Turns, then the turns between two rows, first turn first; the first pair answered
k_800:
|   19 |  115 |   79 |  273 |  280 |   23 | -104 | -200 |  -96 | -176 |  -41 | -178 | -> |  177 |   57 | -203 |   -4 |  199 | -291 |  -93 |  -50 |  -82 | -241 |   77 |   63 |
|  -36 |  -85 |   91 |  267 |  120 |   35 | -128 | -139 |   67 |  -55 |  333 |  -81 | -> |  118 |  247 |   10 |   22 |  155 |  -97 |   77 | -215 |  -59 | -265 |  -49 | -154 |
|  43 | -43 | -22 |  14 | -98 |  -1 | -73 |  73 | 260 |  30 | 133 |  91 | -> |    2 |  122 |  118 |   77 |  -28 |  120 |    1 |  -42 |  197 |  -16 | -107 | -100 |
|    6 |  -55 |   76 |   96 | -187 |  129 |  -63 |   24 |  -43 |  197 |  196 |  -79 | -> |   98 |  192 |   35 |  -60 | -143 |   35 |   93 |  -60 | -152 |   38 | -111 | -170 |
k_806:
|  61 |  22 |  36 |  25 |  75 | -18 | -17 |   1 | -19 | -32 |  31 | -31 | -> |  12 |  -6 |  66 |  49 |  43 |  29 |  -8 |   7 |   3 |  17 |  16 | -43 |
|   36 |   14 |  -31 | -101 | -130 |  -14 |   45 |   30 |    4 |   14 |  -55 |  102 | -> |  93 |  30 | -78 | -56 |  -7 | -79 | -16 | -14 | -21 | -83 |   5 |  95 |
|  238 |  131 |  -71 |  125 |  487 |  -34 |  -72 | -195 | -104 | -271 |   22 |   44 | -> |  -19 |  -26 |  209 |  361 |  364 |  308 | -120 | -194 |  -18 |   -6 |   87 |  -58 |
| -59 | -58 |  45 |  28 | -39 |  68 | -27 |  40 | -29 |  63 |  46 |  45 | -> | -35 |  -8 |  13 | -61 | -84 |  10 |  11 |  68 | -52 |  67 | -14 |  70 |
k_224:
|  143 |    8 |  -78 | -138 |   55 | -159 |   49 |   48 |  -48 |  -79 |   21 |  207 | -> |  156 |   -2 |  -16 |    8 |  208 | -113 |  -22 |  -13 |  -46 | -130 |   82 |  118 |
|  -79 | -145 |   10 |  132 |   36 |   27 |  -96 |  -15 |   36 |   54 |  169 |  -15 | -> | -115 | -152 |   20 |   26 |  -87 |   51 |  -39 |   39 |   63 |  127 |  118 |   41 |
| -135 |  -99 |  145 |  118 |   32 |  145 |  -73 |  -45 |  -12 |   69 |  126 |   -4 | -> | -154 |  -83 |  116 |  -29 | -126 |  139 |   11 |   37 |   -2 |  146 |   63 |   71 |
|  202 |   86 | -199 | -170 |   87 | -236 |   32 |    8 |  -40 | -172 |   -2 |   98 | -> |  154 |   41 | -117 |   93 |  275 | -148 | -113 |  -96 |  -48 | -222 |  123 |  -31 |
Then:
(2 to 3 turns a pair)
|  24 | -76 | -94 | -54 |  -5 | -98 |  -1 |  35 |  52 |  -7 |  35 |  11 | -> |  21 |  28 | -52 | -52 |  25 | -84 |  47 |  -5 |  19 | -61 | -87 | -51 | -> k_800 k_800
| -119 | -214 |   87 |  140 |  -51 |  136 | -104 |   80 |  -23 |  102 |  182 |   61 | -> |  -20 |  -59 |  -15 | -209 | -235 |    3 |   96 |  150 |  -81 |   74 |  -80 |  141 | -> k_806 k_800 k_800
|   22 |   98 | -104 | -212 |  -11 |  -30 |   72 |   67 | -107 |  -34 | -132 |   -1 | -> |  -35 |   56 |   40 |   68 |  170 |  120 |  -14 |  -53 | -105 |  -73 |  -67 | -153 | -> k_224 k_800 k_800
|  -80 |  209 |   48 |   10 | -131 |  238 |  192 |   25 |   40 |  -26 | -416 |   23 | -> | -203 |   51 |  159 |  260 |  -43 |  356 |   52 |  -11 |   93 |   64 | -217 |  -42 | -> k_224 k_800 k_800
|  -56 |   54 |   68 |  165 |  148 |   85 |   19 |  -92 |    1 |   28 |    6 | -151 | -> |   38 |   59 | -113 | -200 |  -64 | -115 |  124 |   68 |  -11 |   43 |  -31 |   62 | -> k_806 k_800
|  -47 |   33 |  212 |  126 |   -2 |  122 |    9 |  -43 |  -15 |   -4 |  -79 | -137 | -> |  119 |  -36 |  -79 |  -78 |   -2 | -196 |  -43 |   77 |   -5 |  -97 |   93 |  111 | -> k_806 k_800 k_806
| -143 |  -98 |  239 |  295 |   98 |  235 |  -70 | -105 |   22 |   87 |   42 | -179 | -> |  -78 |  -32 |   35 | -221 | -308 |   48 |  190 |  112 |    9 |  195 | -166 |   57 | -> k_224 k_224
|   33 |  -69 |  113 |  267 |  295 |   26 | -185 |  -87 |   24 |  -71 |  196 |  -79 | -> |   56 | -210 |  -77 |  -76 |  -49 | -150 | -120 |  150 |  104 |   96 |  283 |  214 | -> k_224 k_800 k_800
|    1 |  206 |  -60 |  138 |  235 |   97 |   57 | -274 | -125 | -137 | -182 | -317 | -> | -274 | -192 |   49 |  173 | -133 |  320 |   15 |  -34 |   83 |  279 |   96 | -134 | -> k_800 k_800 k_224
|  103 |  107 | -111 |   83 |   10 |   64 | -116 |  -50 |   26 | -356 |    9 |  -11 | -> |  -14 |  -61 |  -29 |  192 |  -49 |  183 | -179 |  -17 |  107 | -203 |  167 |   40 | -> k_800 k_224
|  -29 |  -62 |  -86 | -156 | -232 |  -39 |   74 |  117 |   67 |  141 |  -33 |  124 | -> |  -82 | -125 |  -14 |  -58 | -222 |   49 |   42 |  120 |   94 |  186 |   31 |   89 | -> k_800 k_800 k_800
| -185 | -135 |  169 |  332 |   21 |  273 |  -90 |  -34 |  -10 |  166 |  228 |   30 | -> |  -36 |   30 | -115 | -279 | -342 |  -22 |  185 |  170 |  -54 |  162 |  -65 |  267 | -> k_224 k_806
|  -28 | -146 | -157 |  -42 | -101 |  -95 |   -5 |  210 |   43 |    7 |  166 |  153 | -> | -129 |   78 |   99 |   50 | -119 |  183 |  144 |   64 |   -9 |   21 | -217 | -127 | -> k_806 k_800 k_806
|  -95 | -201 |  -15 |  -28 |  -54 |  -73 |  -52 |   81 |   23 |   71 |  274 |  161 | -> |   24 |   40 |  -76 | -288 | -118 | -201 |  115 |   57 |  -85 |  -51 |  -21 |  128 | -> k_806 k_800 k_800
|  -36 |  -61 |  242 |  239 |  277 |  181 | -154 |  -82 |  -56 |  -86 |  154 | -170 | -> |  113 |   87 |  103 |  122 |  352 |    0 | -121 | -122 | -140 | -255 |   22 | -161 | -> k_800 k_224
|   93 |  207 |  -57 | -274 | -136 |  113 |   53 |  -14 |   87 |   24 |  -84 |  -41 | -> |   50 |  -45 |  -70 | -102 | -116 |  138 | -131 |   54 |  157 |  119 |  244 |   55 | -> k_224 k_800 k_806
|   52 | -167 | -188 |  130 |  154 | -120 | -356 |   22 |  -20 |  -67 |  239 |   71 | -> |   14 |  232 |   37 |   51 |  112 |   83 |  -70 | -148 | -145 | -126 | -337 | -211 | -> k_806 k_800 k_806
| -106 |  -50 |  135 |   96 |  -50 |  214 |  -13 |    6 |   38 |  116 |  -26 |  -47 | -> |  118 |   72 | -109 |   -4 |  185 |  -96 |  -57 |  -46 |  -44 | -151 |   16 |   25 | -> k_806 k_806 k_806
|    8 |    8 |  242 |   82 |   -8 |  116 |   58 | -119 | -117 |  -46 | -161 | -238 | -> |  121 | -107 |  -46 | -251 | -191 | -187 |   71 |  122 |  -56 |  -11 |   -7 |   72 | -> k_224 k_800
|  146 |  187 | -150 | -112 |   70 | -161 |  -11 | -126 |  -58 | -275 | -211 |  -67 | -> | -100 | -259 |  -38 |  -22 | -233 |   55 | -147 |   96 |  148 |  143 |  191 |  111 | -> k_800 k_224 k_806
|  145 |  152 | -213 | -225 | -204 | -229 |  -23 |  297 |  124 |   25 |  155 |  152 | -> |  238 |  413 | -158 |  -49 |  100 | -221 |  -27 |   79 |   -8 | -237 |  -33 |  -98 | -> k_806 k_800 k_800
| -125 |  210 |  106 |  -84 | -186 |  343 |  172 |  194 |  110 |  204 | -334 | -102 | -> |   10 | -109 | -234 | -178 | -159 |    2 |  -64 |  402 |  209 |  193 |  209 |  279 | -> k_806 k_800 k_806
| -183 | -230 | -169 | -312 |  107 |  -74 |   66 |  211 |   38 |   17 |   54 |   55 | -> | -291 | -165 |   65 |   34 |  313 |  174 |   -9 |   23 |   -4 |   -2 |  -25 | -216 | -> k_806 k_800
|  65 | 166 |   9 |  53 | 170 |  -2 | -35 | -17 | -74 | -88 | -32 | -42 | -> |   34 |    4 |   -1 |  109 |  125 |   -9 | -117 |   43 |   -8 |    7 |  180 |   49 | -> k_800 k_224
|   67 |  227 |   62 | -189 |   69 |  -49 |  107 |  -40 | -271 |   95 | -232 |   -2 | -> |   -8 | -155 |   -9 |   10 |  115 |  -61 | -155 |   78 | -112 |  244 |  284 |  173 | -> k_224 k_800 k_806
|  -51 | -101 |  -62 |   -8 |  -74 |   27 |  -52 |  101 |   40 |  125 |  191 |  221 | -> |  -36 |  201 |   64 |  -49 |  -31 |  127 |  134 |  -44 |  -59 |   34 | -210 |   25 | -> k_800 k_806
|  -20 |   48 |  218 |  111 |  -63 |  181 |  372 |  104 |  196 |   47 | -240 | -183 | -> |   59 | -193 |  -43 | -115 | -177 |  -77 |  277 |  298 |  274 |   97 |   74 |  138 | -> k_224 k_800
|   61 |  143 |  -33 |  100 |  215 |  -19 |   -8 | -116 |  -22 | -108 |    8 | -114 | -> | -107 |  -13 |  104 |  134 |    1 |  198 |   11 |  -37 |   69 |  140 |   50 |  -93 | -> k_800 k_800 k_806
|   41 | -101 | -243 |  -71 |  177 |  -84 | -136 |  117 |  100 |  -56 |  144 |   78 | -> | -145 | -152 |  -51 | -119 | -105 |  146 |  -32 |  168 |  154 |  191 |    8 |   57 | -> k_224 k_806 k_806
| -150 | -141 |   83 |  -20 | -175 |  109 |  150 |  104 |  111 |  165 |   46 |   43 | -> |   -7 |  121 |    7 | -146 |  -52 |  -56 |  275 |   25 |   -4 |  -60 | -211 |    6 | -> k_800 k_224
|  -20 |   26 |  -27 | -216 | -338 | -112 |   52 |  160 |   41 |   78 |   47 |  199 | -> |  -76 | -140 |   94 |  241 |  -23 |   27 | -202 |   30 |   78 |   28 |  332 |   70 | -> k_806 k_806 k_806
|  135 |   61 |  -65 |  -30 |   24 |   -3 |   25 |  -45 | -277 | -232 | -102 |   67 | -> |    8 | -211 |   -6 |  104 |  -55 |  101 | -110 |   42 | -162 |  -37 |  196 |  151 | -> k_800 k_224
|  -93 |  -93 |    9 |  -90 | -141 |   32 |   -5 |   78 |   81 |  129 |   29 |   89 | -> |  -43 |   80 |    8 | -156 | -108 |   -1 |   70 |   22 |   -1 |   16 | -187 |    5 | -> k_800 k_224
|  170 |  -17 | -100 |  -20 |   94 |  -22 |   26 | -104 |   12 | -157 |  240 |    0 | -> |  144 |  130 |   -3 |  -12 |   76 |   89 |  138 | -161 |  -22 | -186 |   14 | -119 | -> k_806 k_800
|  -25 |   74 |   91 |   37 |  -58 |  103 |   94 |  -64 |  -49 |   -3 | -161 | -148 | -> |   46 |  -70 | -113 | -127 | -162 | -103 |   37 |  111 |    7 |   34 |   63 |   83 | -> k_224 k_800
|  -76 | -142 |  -70 |   -8 | -103 |   -3 |  -46 |   10 |   28 |   66 |  145 |  102 | -> |  -26 |  -84 | -130 | -106 | -129 |  -73 |    6 |   23 |   -3 |   43 |   66 |  133 | -> k_800 k_806 k_800
